Read these off the grid that follows. Rows and columns are numbered from 1.
1) What is the entry in the bottom-right corner?
2) What is the entry just left of the largest entry?
3) What is the top entry of the column that holds the largest entry?
4) What is the entry in row 1 and column 2?
5) What is the entry in the top-left corner?
6) What is the entry at row 3, column 1?
7) What is the entry in the bottom-left corner?
8) What is the entry at row 2, column 1?
[[126 114 134 131 129 135 122 126 114 127 118 138 109 126]
 [130 129 128 129 129 130 126 129 127 130 128 128 127 130]
 [122 110 131 131 124 138 120 132 115 126 116 136 106 125]
 [135 130 126 131 131 135 121 130 126 134 129 126 123 135]
 [121 109 131 132 123 139 121 134 114 126 116 136 105 125]
 [119 108 130 132 121 140 120 137 115 125 115 135 104 124]
 [144 135 125 127 137 147 122 130 129 141 122 119 126 133]
 [141 133 125 128 135 143 120 131 127 139 125 121 125 135]
 [128 125 129 129 129 129 127 127 125 128 126 131 123 127]
 [140 133 125 130 134 142 120 130 127 138 126 123 124 137]
 [129 122 131 129 130 130 126 125 120 127 123 134 118 127]]
1) 127
2) 137
3) 135
4) 114
5) 126
6) 122
7) 129
8) 130

[[111 137 123 128 123 134 137 119 135 114 119 116 126]
 [145 124 127 125 125 118 123 127 127 150 132 147 126]
 [106 127 126 133 129 144 129 119 133 108 120 108 128]
 [126 124 131 107 130 109 122 132 131 115 123 124 126]
 [111 127 131 122 134 123 127 125 123 102 121 107 133]
 [135 123 126 119 122 114 123 131 128 139 124 138 122]
 [118 129 133 123 131 129 129 131 129 112 123 116 130]
 [125 124 131 127 129 126 124 132 125 126 126 124 128]
 [133 132 136 131 139 131 132 137 127 120 138 123 137]
 [148 128 125 122 124 111 127 135 126 147 133 146 124]
 [118 136 125 130 122 136 137 126 135 122 121 123 123]]
Rows and columns are numbered from 1.
Read off the entry directly above the centre entry.
A: 127
Read off the entry directly below 112.
A: 126
The bottom entry of the column that holds the smallest entry is 122
Read off the entry in the top-right corner.
A: 126
The entry at row 2, column 1 -> 145
The entry at row 1, column 1 -> 111
Read off the entry in row 1 and column 2.
A: 137
The entry directly above the largest entry: 114
The entry in row 1 and column 3: 123
Read off the entry directly below the centre entry.
A: 129
Read off the entry just left of the smallest entry.
A: 123
Read off the bottom-left entry.
A: 118
Read off the bottom-right entry.
A: 123
The maximum is 150
Read off the entry in row 3 and column 1.
A: 106
The entry just right of the smallest entry is 121
The minimum is 102
Read off the entry directly below the smallest entry.
A: 139
The entry just left of the largest entry -> 127
Read off the entry directly above the smallest entry.
A: 115
Read off the entry just right of the centre entry.
A: 131
Read off the entry in row 3 and column 3.
A: 126

arr =
[[147 121 137 129 138 112 123 117 126 125 130 137]
 [111 140 112 133 111 145 131 135 133 139 131 117]
 [135 118 141 136 140 120 133 122 133 120 127 136]
 [134 109 140 130 146 116 132 127 139 123 126 143]
 [147 107 141 135 148 107 128 117 140 125 129 147]
 [129 136 121 130 119 131 125 125 125 133 132 122]
 [139 102 141 123 152 109 128 128 140 124 124 150]
 [122 124 135 136 133 131 137 129 135 122 126 129]
 [130 118 129 105 138 120 120 138 123 127 122 137]
 [127 151 111 119 106 138 117 129 110 137 132 111]
 [144 120 140 116 141 112 121 124 118 119 124 137]]
Rows and columns are numbered from 1.
Report the entry in the top-right corner.
A: 137
Report the entry in the top-left corner.
A: 147
Report the entry in row 2 and column 2.
A: 140
The entry in row 3 and column 3: 141
Report the entry in the bottom-left corner.
A: 144
Report the entry just left of 105.
A: 129
The entry at row 2, column 1 -> 111
Report the top entry of the column that holds the smallest entry.
A: 121
The entry in row 3 and column 2 is 118
The entry in row 3 and column 1 -> 135
The bottom-right entry is 137
Report the entry in row 1 and column 3.
A: 137
Report the entry just right of the largest entry.
A: 109
The bottom entry of the column that holds the smallest entry -> 120
The entry directly below the largest entry is 133
The entry just left of 143 -> 126
Report the entry directly above the smallest entry.
A: 136
Report the entry directly below the smallest entry.
A: 124
The bottom entry of the column that holds the largest entry -> 141
Report the entry just left of the smallest entry.
A: 139
The top entry of the column that holds the largest entry -> 138
Report the entry just left of 150.
A: 124

[124, 102, 133, 126, 112, 116, 114, 124, 135]
The 3rd smallest entry -> 114
The 2nd entry from the right: 124
The entry just left of 112: 126
The 1st entry from the right is 135

[[118 108 119 129 132 120 112 111 105 130 119 130 124 134]
 [129 144 134 123 124 141 130 144 141 123 129 127 138 124]
 [127 116 125 128 130 125 132 116 122 124 127 127 123 133]
 [123 114 119 135 120 116 125 110 119 121 129 127 120 133]
 [130 105 120 127 134 113 126 106 110 134 126 131 111 130]
 [123 141 127 133 121 130 125 137 135 123 126 123 134 126]
 [130 121 121 136 125 113 133 115 125 131 130 128 116 129]
 [131 139 129 135 122 124 138 133 140 126 133 123 127 126]
 [138 122 131 129 131 122 135 122 129 137 137 134 120 127]
 [123 138 130 129 125 134 117 139 129 128 126 128 138 128]
 [120 120 122 134 128 122 119 120 116 130 123 128 126 131]
 [125 112 119 134 128 112 123 110 113 129 127 127 117 131]]
Rows and columns are numbered from 1.
The bottom-right entry?
A: 131
The entry at row 3, column 1: 127
The entry in row 1 and column 2?
A: 108
The entry in row 3 and column 2?
A: 116
The entry in the bottom-left corner?
A: 125
The entry in row 3 and column 3: 125
The entry in the top-right corner -> 134
The entry at row 1, column 3: 119
The top-left entry?
A: 118
The entry at row 2, column 1?
A: 129
The entry at row 2, column 2 is 144

W = [136 124 138 132 152]
The centre entry is 138
The minimum -> 124

Questions about the grid below. Indices start at 1.
1) The entry directly above the centre entry?
2) The entry in the bottom-right corner?
3) The entry at the centre?
4) The entry at row 3, column 1?
5) The entry in the top-left corner?
6) The entry just left of the centre entry?
7) The entry at row 2, column 3?
8) The entry in the top-right corner?
[[110 117 124 134 130 123 136 126 133 125 128 123 119 121 124]
 [102 111 137 112 136 117 119 110 140 137 108 134 102 114 110]
 [110 106 128 131 127 110 140 133 126 135 128 119 120 140 111]]
1) 126
2) 111
3) 110
4) 110
5) 110
6) 119
7) 137
8) 124

[[145 150 138 126 125 152 132 140 133]
 [147 143 139 129 132 152 131 142 139]
 [127 134 135 118 120 150 141 149 134]
 [130 116 127 125 111 120 118 132 135]
 [136 123 134 130 115 117 123 131 140]
 [141 141 116 132 130 130 139 109 130]
 [132 127 123 130 122 113 119 119 127]
 [133 125 151 110 110 128 139 148 147]
 [126 120 112 141 141 140 134 122 128]
 [143 147 144 110 124 145 144 134 135]]
The entry directly above the smallest entry: 131
What is the top-right entry? 133
What is the bottom entry of the column that holds the smallest entry? 134
The entry in the bottom-left corner -> 143
What is the third entry from the end, reading row by row? 144
The largest entry in the last row is 147
The entry just left of the smallest entry -> 139
What is the first entry on the main diagonal? 145
The smallest entry: 109
What is the last entry, reading row by row? 135
What is the last entry of the smallest entry's row? 130
The smallest entry in the first row is 125
What is the entry directly below 136? 141
The entry directly above 117: 120
The third entry on the diagonal from the top-right corner: 141
What is the second entry on the diagonal from the top-right corner? 142
The largest entry in the first row is 152
What is the largest entry in the first column? 147
What is the entry directly below the smallest entry? 119
What is the 5th entry from the end, reading row by row? 124
What is the entry directly above 136? 130
The second entry in reading order: 150
What is the entry just left of 142? 131
